Each path is a new rotation, seen through one point. The rows after it are directions, each followed by how far the rotation turns it, in degrees each step (0 if it stays put).
Each turn is a multiple of 5 degrees from 10 to 175, or 0.
Each row of a path follows its step; steps can be skipped.
Rotation 1:
step 0: 15, 3, 5, -9, 9, -18, 23, -2, -1, 37, -27, 26, -8, 2, -6, -15, 2, -24, -11, -11, 4, -4, -23, -32, -12, 21, 4, -12, -22, -4, -8, 12, -21, 2, 5, -13, -2, 3, -12, 35, -17, -13, 8, 33, -1, -8, 23, 21, 20, -2
step 1: 0, -20, 3, 3, 0, 4, 15, -1, -11, -17, -10, 9, -28, 1, 25, -7, -11, 15, 11, 9, 42, -23, -25, -6, -22, -12, 23, -18, 10, 10, 11, -13, -2, -3, -13, -14, -28, -17, -6, 11, -21, 21, -4, -19, -2, -2, 26, 26, 19, 0
step 2: -8, 20, -15, 2, -36, -3, -15, -7, -3, -12, -1, 14, -23, 2, -15, -19, -17, -36, -3, 5, 0, -9, 2, -48, 2, 4, 8, 20, 2, 34, -11, -11, -7, -1, 5, -8, -17, 7, -27, -3, 8, 5, 29, -19, -14, 2, 22, 12, 4, -1
step 3: 18, 9, -15, 9, -4, -9, 20, 12, -24, 3, -1, 5, -19, -1, -10, -11, -13, 3, -8, 12, 27, 0, -14, -28, 44, -16, -3, 1, -15, 5, -4, -13, 10, 9, -39, 15, 4, -6, 3, 6, 12, 8, -16, 8, 15, 5, 30, -30, 24, -18
step 4: -1, 20, -28, 8, -11, 8, -13, 19, -14, -12, -16, 1, -27, 3, -1, 4, -30, -1, 20, 18, 10, -6, 10, 5, -2, 9, -4, 19, -14, -7, 6, -7, -4, -21, 3, 47, -3, 21, 0, 14, 4, 27, -14, -1, 23, -6, -7, 41, 18, 13
step 5: 49, 18, 5, -13, -20, 3, -1, -1, -24, 1, 2, 10, -16, 26, 0, -8, -21, -20, 16, -1, -4, 2, 16, 11, 20, -21, 4, 22, -6, -1, -24, 11, -19, 21, 18, -8, -19, -14, 22, 19, 7, -7, -4, -1, 32, -6, 5, 11, -15, -16
step 6: 6, -27, -26, -8, 2, -7, -5, 15, 27, -8, -12, 18, -26, 30, -7, 5, -24, 11, -19, 16, 6, -7, 11, -4, 18, -13, 18, -5, 25, -11, 22, 14, 33, -10, 22, -3, 2, -3, 2, 23, 16, 16, -9, 2, 33, 8, -6, -5, -8, -19
step 7: 16, 1, -22, 0, -19, 1, -12, 13, 17, -4, 4, 3, 1, 20, -5, -30, 10, -16, -7, -4, 8, -34, -1, -9, -6, -26, 6, 13, 4, -41, -1, 13, -32, -8, 16, 23, 30, 19, -18, 26, -19, -23, 8, 3, 5, -12, -6, -3, -5, -3
step 8: 18, -19, 28, -7, -8, -22, -21, 11, 10, -8, -12, 19, 9, 3, 0, -11, 30, -7, 10, 18, 13, -1, 13, 2, 2, -21, -20, -21, -6, -3, 5, 23, -3, -2, -19, -20, -18, 9, -13, 39, -20, 28, -7, 11, 25, -25, 10, -5, 8, -15
step 9: -8, 13, -18, -37, 19, -23, 16, 0, 18, -30, 5, 12, -2, -7, 28, -9, -1, 1, 2, 23, 20, -24, 2, -11, 1, 7, 12, 2, 24, 1, -21, 14, -5, -27, 4, -24, -3, 31, 2, 22, 7, 0, 22, -10, -3, -26, -1, 13, 11, 13
4, 0, 0, 2, 1, -3, 5, 10, -3, 2, 1, 4, 1, -9, 7, 8, -3, -3, 0, -3, 2, 2, 8, 2, -6, -1, -2, 2, -3, -7, -1, 8, -4, 6, -6, 2, -9, 8, 0, 4, 0, 5, -5, 5, -10, 0, 0, 6, 0, -1
90
9, -5, 1, -1, 0, -8, 3, 6, 3, -3, -5, -5, -3, 7, 4, -2, 4, 1, -5, 2, -7, 3, -4, 2, 5, 9, -2, -8, -3, 2, -1, -6, 6, 6, -8, -5, -1, -1, 8, 4, -5, 7, -5, 3, -2, 2, 2, -4, -1, -3
140
-3, -6, -8, 2, 4, 0, 2, 5, 5, 7, 3, 0, -1, -9, 4, 1, -4, 2, 1, 5, -3, 9, -5, 1, 3, -10, 7, -7, -2, 0, 4, 1, -5, -7, -3, -6, 4, -2, 5, -4, 4, 8, 0, -5, 4, -6, -1, 3, 4, -4
140
4, -1, -7, 2, 3, 5, -2, 4, 7, 3, 4, 1, 1, 1, -3, -5, -3, -5, 2, 5, -4, -4, -3, -6, -10, 6, 2, 5, -7, 4, -7, -3, 1, -2, 7, -1, -1, 6, 11, 0, 4, -1, 4, 6, -6, -8, -2, -4, -2, 7
155
-5, 0, 4, 3, -12, 5, -8, 4, -3, -10, 3, -6, -2, 2, -3, -2, 0, -6, 5, 1, -6, 1, -8, 4, -2, -5, 1, -2, -4, 1, 5, 2, -7, 6, -6, 2, -1, -1, 3, 1, -4, 1, 8, -1, -3, -2, -6, 8, -8, -2
125
Rotation 2:
step 0: 2, -6, 5, -3, 6, 8, -6, 32, -8, -5, -17, 9, -30, -14, 14, 5, -2, 22, 4, -4, -13, -31, 12, 2, 11, 15, 9, -3, -36, -9, 33, 10, -9, -7, 10, -3, 17, 0, -3, -51, -22, -6, -12, 4, 39, -29, 2, -23, 27, 8
step 1: 2, 8, -38, 16, 5, -4, 22, 15, 10, -13, -10, 29, -14, -16, -15, 22, 0, 21, 2, 10, -29, -13, 33, -5, -4, -35, 40, -13, -14, -27, 9, 24, 8, -18, 15, -16, 16, 0, -5, -3, -12, -5, -20, -18, -10, 9, 20, 19, 6, -15
step 2: -4, -15, -25, 2, -18, 8, 27, -28, -16, 23, -22, 3, -12, 1, 4, 36, -14, 2, -3, -7, -13, -17, -10, 1, 16, -21, 28, 29, -36, -17, 15, -21, 19, -6, -21, -19, -13, 4, -5, -24, -27, -3, 1, -10, -19, -5, -3, -22, -12, 23
step 3: 5, 12, 3, 1, 7, 5, 17, 15, -26, -21, -7, -1, 3, -10, 12, 37, -25, 16, -3, 1, -38, 10, -2, 15, -13, -20, 7, 2, -35, -10, -19, -12, 0, -14, -45, 5, -11, 32, -14, 15, -4, -14, 27, -17, 17, 23, -7, 5, 20, -15
step 4: 23, 18, 0, 4, 0, 22, 4, 4, 5, 12, -5, 2, 9, -6, -15, 23, -7, -1, -39, 11, 11, -31, -19, 17, -9, -40, -19, 4, -18, -7, -8, 5, -35, -35, -19, 9, 8, 1, 4, -8, -11, 19, 17, -1, -8, 26, -33, 14, -16, 25
step 5: -16, -5, -6, 8, 11, -4, 6, 6, 15, 17, 13, -26, -5, -19, -19, 10, 9, 14, 6, -40, -3, -17, -8, -3, 1, 9, -14, 7, -39, 16, -8, 7, -25, -25, -13, 20, -48, 22, 4, -4, 19, 3, 22, -20, 0, 11, -6, 34, -29, -10
step 6: -22, 12, 21, -14, 8, 16, -13, 10, 25, 29, 1, -22, 2, -3, 3, 2, 19, 42, 8, -12, -8, -6, -8, 11, 24, -3, -12, 17, 22, 0, -6, 8, -15, -24, -13, -14, 12, -7, -13, -10, 13, 41, 10, -46, 11, 27, -22, -19, 1, -14
step 7: -12, -13, 3, -3, 9, 8, -1, -9, 13, 29, -28, -16, -13, -12, -24, -24, -12, 26, -13, -20, -51, -2, -3, 11, -16, 25, -17, -7, 20, 7, 22, 24, -33, -19, 4, -4, 9, 35, 2, 10, 12, -1, -38, 8, -9, 10, -10, 0, -6, -3
step 8: -18, 25, 4, -20, -13, 27, -13, 7, -1, 16, -27, -1, -14, 0, -16, -32, -13, 11, 12, 0, -24, 16, -1, -1, -9, -8, 9, 33, -22, 51, 14, 12, 8, -7, 27, -26, 21, -5, -6, -2, 21, 6, -5, -32, -1, -2, 15, 13, -11, 24
step 9: -1, 10, -2, -26, 25, -11, 20, 12, 35, 36, -22, 5, 24, 3, -17, -23, -14, -11, 13, 30, -49, 21, -9, -5, 5, -3, 13, 27, -4, -2, 10, 3, -13, -1, 8, 3, -1, 3, 12, -4, -4, -27, 21, -5, -11, -7, 21, -29, 5, -10
2, -6, 1, 1, -11, 5, 2, -7, -9, 3, 3, 6, 9, -8, -7, -6, -9, 3, 2, 4, -5, 4, 0, 5, 7, 1, -2, -4, 0, -3, -2, 0, 4, -3, 1, -3, -4, -2, -3, 1, 5, 0, -4, -7, -3, -6, -4, 1, 7, 2
65
3, -4, 3, 5, 0, 1, 2, -4, -4, 4, 1, -2, 3, 5, -2, -2, -1, 10, 1, -3, 9, -1, 2, 0, 0, 2, 1, -2, 4, -1, -2, 7, -1, 1, -3, 5, 0, 5, 12, 5, 2, 9, 13, 1, 8, 1, -8, 6, -3, 1
45
